One vector is turned by the same rotation once a tick. Each row is the vector after some number of ticks, and that number follows the row.
The counts run from 0 to 529.
[117 104  95 170 129 113 113 123 136 123  91 135 160 134 114 181 168  89
 113 135 104  72 123 110 125 123 120 174 135  99 142  73  99 111 155 113
 105  99 100 122 156]	143
[146 130 120 135 143 117  94 121 111 137 144  74 130 168 110 115 147 147
  81  98 130 119  97 187 151 131 121 176 145 143 136 153 164 156 110 115
 173  86 139 150 118]	119
[121 138  97  95 129 152 102 156 155 184 115 111 122 130 148  95 167 152
  83 144 121 150 157 118  95 101 110 103 111 145 134 115  95 102 174 130
 108  99 104 131 180]	446
[142 110 115  82 146 110 131 168 127 167  90 126 154 165  95 153 175 103
  87 131 140 141  83 125  88 133 131 155  82 119 117 123 146 101 163 127
 143 115 159 109 151]	178
[137 128 108 176 141 125 106  80 126  93 140 103 132 143 151 161 137 127
  97 133 105  73  97 182 160 133 128 173 136 115 179 124 141 141  83 112
 134 101 112 136 119]	200
[129 167 133 102 170 158 137  91 130 116 140  97 114 116 180  78 137 153
 100 129 119 141 132 200 131 132 115 130 125 128 171 130 140  86 112  99
 135 110 101 111 151]	106
[151 105 112 153 156 120 143 154 140 167 138 145 128 132 105 131 177 106
 117 121 144  85 119 114 164 137  85 176 135  81  85  94 139 111 140 144
 165  86  96 126 132]	432
[123 159 141 151 174 155 140  68 112  71 128 104 130 119 187 112 131 119
 109 133 109 105 106 170 121 144 115 124 124 137 180 107 135  85 103  88
 116 124  95 110 157]	147
[ 91  89 123 158 152 130 119 156 140 127 114 145 136 183  98 174 166 106
  85 141 110 122  96 104 110 100  96 136 102 131 128  76  98 140 174 134
 128  99 118 125 140]	352
[145 119 134 137 168  99 166  94 116 135 158 136  97 145 112 128 148 117
  92 122 134  68  98 177 133 146 120 176 111  99 144 120 150 149  83 133
 154 113 133 123  83]	206
[109 105 149  79 184 145 191 141 137 153 128 183  98 129 115 132 164 111
  95 141 130 129 116 153  88 105  89 140  99 103 123  85 109 114 158 144
 125 120  94 105 108]	480
[114 115  89 114 118 148  77 155 157 140 104 132 158 142 135 167 164 130
  72 158  98 152 111 127  82  82 121 121 102 141 158 102  98 121 173 125
 104  94 138 148 160]	185
[138 134  97 129 169 161 104 142 112 114 109  73 176 142 161  90 147 141
 140 106 140 161 136 128 120 150 105 142 133 131  98 104 156  72 142 102
 154  98 122 116 186]	8
[140 110  78 145 179 182 138 126 120 111 136 108 169 108 191 119 134 132
 163 130 123 152 155 143 122 134  87 155 148  95 103 102 141  74 115 123
 134  93 108 116 151]	48
[122 115 107 114 149 133 138 139 127 163  87 123 118 119 149 126 165 154
 139 133 106 130 169 158 105 106  97 130 153 121 156 171  80 105 160 115
 107  76  65 112 158]	324
[120 149 115 131 136 127  99 116 128 120 107  65 151 139 120  94 161 144
 132 107 130 138 134 125 118 149 155 164 141 121 124  66 180  86 116  78
 115 136 179 139 174]	14
[105 118 118  81 143 136 126 137 136 161  90 109 115 131 127 126 159 171
 153 123 119 169 166 179  95 104 109 163 147 127 143 121  94 113 182 103
 116  89  90 111 157]	492
[156 106 111 155 157 122 107 151 125 141 117 120 167 188 123 148 158  98
  63 129 134  99  71  92 123 148  93 135  72 137 117 122 136 127 145 147
 170 103 127 117 145]	131
[ 87 121  98 139 126 121  93 121 155 178 130 116  94 137 145  96 144 173
  83 132 109 110 155 108  88  88 118 114 111 167 135  85  70 143 134 122
  96 125 141 150 163]	238
[132  84 132 179 134 124 128 155 123 158 124 132 139 157 107 129 180 130
  60 128 107  88  93 101 116 105 112 119 112 141 155 163 153 173 100 145
 118 118 151 166 114]	294
[118  95  54 164 153 119 118  91 142 132 142 113 120 118 178 124 111 156
 148 126 117  87 175 139 102 115 111 160 143 124 124 102  75 146  95 127
 115 116 112 118 133]	418
[128 147 103 181 116 116  63  94 130 109 142  70 137 151 144 121 142 146
  68 132 106  95  94 148 136 124 142 150 123 146 165 108 139 135  94 110
 123 114 146 155 144]	240
[115 141 130 102 170 162 154 106 135 121 166 124 121  94 157  96 138 134
 121 135 125 141 136 171 117 128 128 159 127  80 127  44 172  83  83 117
 117 128 145 137 120]	482
[130 166 123 123 158 169 120 106 138 135 161 111 106 110 177  73 156 146
  82 140 128 118 135 153 151 116 102 127 127 119 141  78 146  74 115 129
 126  96  85 136 150]	488
[108 113 167 150 154 116 164 106 111 109  91 125 116 128 113 162 159 127
 129 124  96  93 114 190 125 114 130 181 168  99 190 131 137 140 117  96
 108  99 107 134 111]	369
[115  88 123 176 139 118 114 128 107 118  63 108 164 156 127 165 165 138
 112 124  89 109 118 139  99 105 131 137 141 140 192 178 122 160 136 104
  96  97 135 138 150]	242
[141 129 113  71 125 115 138 157 148 199  95 135 126 112  99 134 192 116
  97 141 126 123 128 147 106 116 136 153 115  88 129 124 115  81 171 118
 113  94 110 112 161]	57
[103 117  83 107 162 110 130  79 125 135 115 110 121 131 175 138 111 155
 130 133 105 124 150 152  58 119 152 152 101 154 152 110  62 133 117 104
 115 145 141  91 152]	412
[129  86 121 113 175 128 173 146 101 159  86 122 133 123 128 121 153 168
 164 105 119 152 163 178  94 109 101 139 158 125 147 193 121 137 121 119
 131  96 116 109 127]	162
[156  99 111 181 140 121 133 131 106 125 102 132 163 132 146 155 158 112
  85 130  98  65  96 136 122 140 128 136 125 121 182 191 141 145  78 136
 122 111 125 137 125]	33
[151 122  97 112 175 122 136 138 119 134 127  87 157 151 127 133 136 127
 160 109 151 140 121 166 136 163 103 196 127  95  82 104 149 102 134 110
 184  96 117  99 139]	217
[108  66  95 151 157 172 141 156 144 111 125 140 175 110 149 157 146 136
 119 156  97 132 142 119  87  93 120 131 131 100 143  99 147 144  82 147
  87 117 164 154 107]	87
[152 111 109  87 148 106 157 126 135 166  97 162 141 120 114 177 173  84
 108 143 121 104 116 151 102 136 132 169 101  71 137  99 110  83 158 120
 119 111 113  88 144]	97
